A: 3 groups of rows, each row roughly a mix of its group's hidden directions
A (116 x 13)
[-24 -185 -25 -102 -85 255 -139 -135 -234 596 -204 -181 45]
[176 -314 -383 161 150 -230 175 7 -102 -247 225 -136 306]
[-7 64 -174 129 159 -105 202 -68 180 -40 -427 416 -347]
[10 268 304 -183 -84 -304 -173 250 192 -202 417 -20 34]
[66 356 -57 23 196 -153 -340 35 2 537 -179 88 21]
[-42 -7 -224 -234 280 466 15 36 -95 181 -430 47 -100]
[-114 -279 41 -390 -156 -464 89 13 101 -274 196 141 -82]
[-37 413 -113 -70 232 517 -176 276 -11 -12 -111 60 -94]
[201 -82 -86 192 -119 -426 -147 38 57 168 521 -39 166]
[-74 303 68 -178 5 380 -346 -286 -33 -100 -132 -62 -361]
[38 -224 -381 84 321 352 -5 61 75 -5 -342 -282 -79]
[175 -155 -87 358 -96 -285 -49 -170 -71 -133 398 -282 263]
[480 -206 -275 -122 79 -165 10 -284 -124 260 269 39 -90]
[303 313 227 27 115 -154 36 -403 55 155 123 397 -8]
[283 -173 -317 216 123 269 -146 -185 -65 250 -91 -381 -148]
[180 -224 -156 60 131 -292 393 298 88 18 198 257 270]
[-275 86 230 -247 67 136 270 122 151 -377 -282 289 -84]
[365 45 -104 443 119 -251 -51 56 322 279 144 -8 -122]
[-64 -181 -78 38 -58 125 243 29 -454 -69 76 -122 536]
[-266 -177 83 352 -444 -198 -112 16 58 193 -163 -192 -236]
[414 -214 -343 294 136 -116 -41 -212 92 74 33 -278 -224]
[-270 341 339 -122 -156 -11 -102 -35 -259 -319 130 -31 318]
[246 -343 -361 -122 280 -153 176 39 65 -297 248 -71 160]
[121 -161 -181 -134 237 508 129 -228 -46 130 -341 31 -179]
[260 198 -268 -28 278 12 -295 100 18 161 455 70 224]
[-12 -250 187 228 38 28 513 13 6 144 -386 43 235]
[127 288 204 -328 155 -73 4 8 -134 316 153 342 326]
[-310 203 443 -39 -266 162 35 -184 -161 -7 -375 18 -94]
[168 3 -182 150 97 -341 -188 292 427 175 96 -21 -300]
[-151 -18 285 205 -318 -141 19 -119 -310 6 158 -218 438]
[-4 259 311 44 -218 280 -134 -318 -358 222 -137 -188 7]
[-252 16 354 -182 -201 15 217 -286 -280 -254 -18 176 277]
[-117 403 150 -274 230 427 19 131 -61 -54 -175 268 84]
[-376 -59 99 -354 50 293 130 53 -24 -14 -460 201 -40]
[-145 -141 84 -342 -69 263 90 93 -317 430 -120 71 286]
[143 -297 -100 129 -145 -199 -179 -36 27 -103 372 -512 42]
[281 -191 76 184 -177 -454 36 -365 135 88 248 24 -166]
[-102 363 112 -31 -204 339 -194 -86 -335 170 -273 -79 -252]
[-360 -23 306 -426 -161 -158 7 31 169 -205 -179 176 -228]
[-88 -148 386 -157 -130 -297 255 -215 223 54 5 412 -6]
[-63 56 66 -107 51 176 151 43 -381 155 109 143 600]
[-161 -310 -167 120 -96 36 312 -23 -341 257 -218 158 339]
[-233 -111 174 -223 -253 -154 120 -175 -347 -292 189 33 347]
[-96 379 351 120 -156 201 -251 -342 -57 -112 -144 -173 -201]
[129 52 70 -157 93 79 -23 45 -217 -125 463 -153 526]
[259 -288 -300 143 109 -271 102 -300 73 -232 -136 -197 -283]
[-96 119 1 146 185 281 13 -115 128 73 -612 -1 -273]
[-134 159 52 236 21 -165 -201 329 162 -98 402 -67 404]
[208 78 -378 304 149 5 -358 147 126 260 61 -264 -168]
[-247 365 389 -12 -363 -135 -73 103 -196 -200 190 59 116]
[-225 134 -94 36 132 536 31 31 -147 72 -474 75 -23]
[250 -440 16 -126 -60 -343 357 -287 -8 -127 146 30 17]
[-45 -2 122 -200 205 443 219 -163 45 -51 -478 110 -167]
[-376 -42 265 -330 -138 145 224 -54 -254 -237 -196 140 219]
[-35 129 -91 185 48 -251 -281 259 110 3 470 -48 368]
[-99 -158 152 112 -223 -354 -284 -393 196 249 -60 -103 -216]
[-80 -293 -395 -361 79 166 -262 -46 -14 55 -148 -191 -313]
[-273 203 408 -41 -98 95 17 -304 64 -133 -418 110 -197]
[211 151 -179 205 342 186 14 66 318 239 -262 207 -273]
[159 5 -145 233 4 -473 187 145 -62 -398 250 -56 185]
[260 71 -52 38 -247 -123 -226 -302 -392 338 218 -169 -54]
[-15 62 158 224 -194 -367 -8 84 -33 -228 458 -78 340]
[224 -78 -158 -443 47 88 205 -283 -326 -196 -111 95 -258]
[-154 71 308 390 -395 -187 19 -192 -157 246 72 97 198]
[201 -453 -364 194 -1 -359 68 93 165 81 164 -137 -73]
[421 -205 -191 285 24 -363 14 -105 148 118 334 -110 -47]
[-153 62 -131 -134 155 97 132 151 -224 391 -375 339 220]
[-252 -31 -98 6 253 -22 79 428 363 -379 -1 112 163]
[442 87 -68 140 13 5 46 232 50 83 588 17 59]
[-329 56 332 -114 -64 373 59 -35 -19 139 -489 3 -39]
[390 76 -438 246 279 203 -141 15 29 47 31 -213 -209]
[-31 61 433 64 -377 -203 -33 -387 -231 206 64 -47 100]
[-167 -261 130 -105 -280 66 95 22 -345 419 27 -42 360]
[-304 -277 -175 162 162 -237 23 308 423 -175 -131 3 111]
[-288 -117 116 -139 98 154 312 -50 28 0 -555 267 17]
[133 -390 -423 202 100 -37 41 -24 -79 -227 126 -382 141]
[105 379 409 60 -116 -56 -199 -290 -24 361 139 155 51]
[211 -411 -137 -88 -130 -336 330 -72 96 8 -13 165 -350]
[387 71 -26 101 152 -232 -106 -226 28 -164 494 -145 211]
[-253 254 246 -60 -51 389 86 70 -297 100 -88 184 380]
[-219 245 185 -209 -14 -169 124 371 -105 54 47 371 347]
[-77 186 -38 42 365 401 -40 292 139 -280 52 -111 324]
[140 -452 -463 118 209 -196 14 53 111 -74 79 -264 106]
[-177 -185 278 -86 -383 -440 245 -149 -34 -148 -76 150 -135]
[-256 97 339 -120 -43 84 228 -221 -1 -297 -451 147 -123]
[-109 -410 -157 87 49 118 162 -60 -68 165 -521 -284 -7]
[230 -490 -337 131 196 -260 52 -108 188 128 110 -152 107]
[-87 321 -115 155 -178 218 -183 412 -257 -215 122 -288 -51]
[27 -360 -403 69 80 -158 102 75 212 -172 -250 -88 -392]
[-169 240 -19 -103 14 580 -289 70 -237 195 -74 -121 80]
[-61 -40 96 92 -222 -455 -64 27 -101 -196 428 -119 334]
[189 38 -326 -128 108 452 -205 -68 -273 -123 109 -324 -116]
[-29 255 53 -113 196 125 175 32 -275 158 -46 396 465]
[186 211 -55 64 124 219 -105 149 -188 -210 425 -264 361]
[-273 72 430 72 -207 -265 -37 -355 165 25 -259 155 -114]
[39 -352 -387 191 85 -129 216 85 -149 -287 135 -160 325]
[-2 314 404 29 -219 -7 -404 -73 43 217 252 -226 -15]
[11 394 61 95 218 507 -108 -235 -93 99 -270 110 -9]
[-44 -376 -233 -155 99 378 351 0 -79 -322 -179 -8 -56]
[110 -406 -314 -33 18 -75 -105 89 137 -197 104 -476 -216]
[378 80 -90 333 13 -362 16 28 73 -43 473 -3 105]
[-237 71 32 -38 201 118 317 171 42 38 -379 459 194]
[-139 98 267 -203 46 218 109 -233 89 159 -451 313 -225]
[8 -114 -352 36 289 428 166 -116 -179 40 -398 58 41]
[21 435 60 -96 145 457 -106 51 -79 119 172 362 122]
[-314 242 369 50 -26 162 225 282 -9 21 -305 197 241]
[-298 122 170 -270 -256 -80 44 -134 -174 -85 -382 232 -330]
[279 -6 -236 166 205 -30 -63 302 159 -23 507 -74 235]
[64 290 -115 -239 420 390 15 0 -64 79 -284 251 31]
[272 -56 -74 239 30 -484 107 -168 155 -291 339 67 17]
[-97 -95 146 -156 130 305 196 -262 69 60 -550 108 -196]
[-255 346 261 5 -55 427 -146 -74 -159 78 -373 -72 -44]
[-196 299 -1 -353 90 150 -257 240 211 -126 -102 179 -365]
[122 -63 44 170 -58 -423 -24 151 243 100 505 141 210]
[-194 -15 -27 6 -105 280 -36 -137 -192 74 -569 -196 -300]
[214 -449 -193 -6 -114 -136 -91 -369 -88 75 139 -369 -118]
one row of each group, then the others: which group is each in?
[300 -112 11 37 -127 -321 25 -134 -167 -32 540 -121 256] => B
[-3 -71 185 117 -58 -563 139 1 348 87 78 340 -7] => W
[137 -142 -8 306 -195 -423 -121 -133 241 -164 239 -237 -252] => U

[80 396 -219 67 177 180 -281 485 82 60 192 -4 -48] => W
[-371 108 152 -191 -43 392 -201 167 14 218 -380 -77 -106] => W
[-147 79 44 372 -173 262 -244 -144 118 -72 -217 -315 -360] => U
[-180 421 386 67 92 290 -59 212 160 -76 102 135 281] => B
[-199 -309 -308 82 50 -440 2 296 282 -200 37 20 24] => B
[57 100 94 -55 -6 104 -149 -253 -41 611 -302 134 -190] => U
[166 130 5 284 178 322 -65 -323 133 274 -342 0 -252] => W
[52 286 -137 191 -213 6 -161 493 -124 -106 373 -129 -77] => B
[171 -171 140 -346 10 -4 290 -156 -234 183 233 263 352] => U
[125 -224 -2 -287 -6 11 300 -305 -221 -162 297 305 234] => W
[-25 -474 -198 -259 -44 144 64 182 69 -269 49 -373 -181] => U
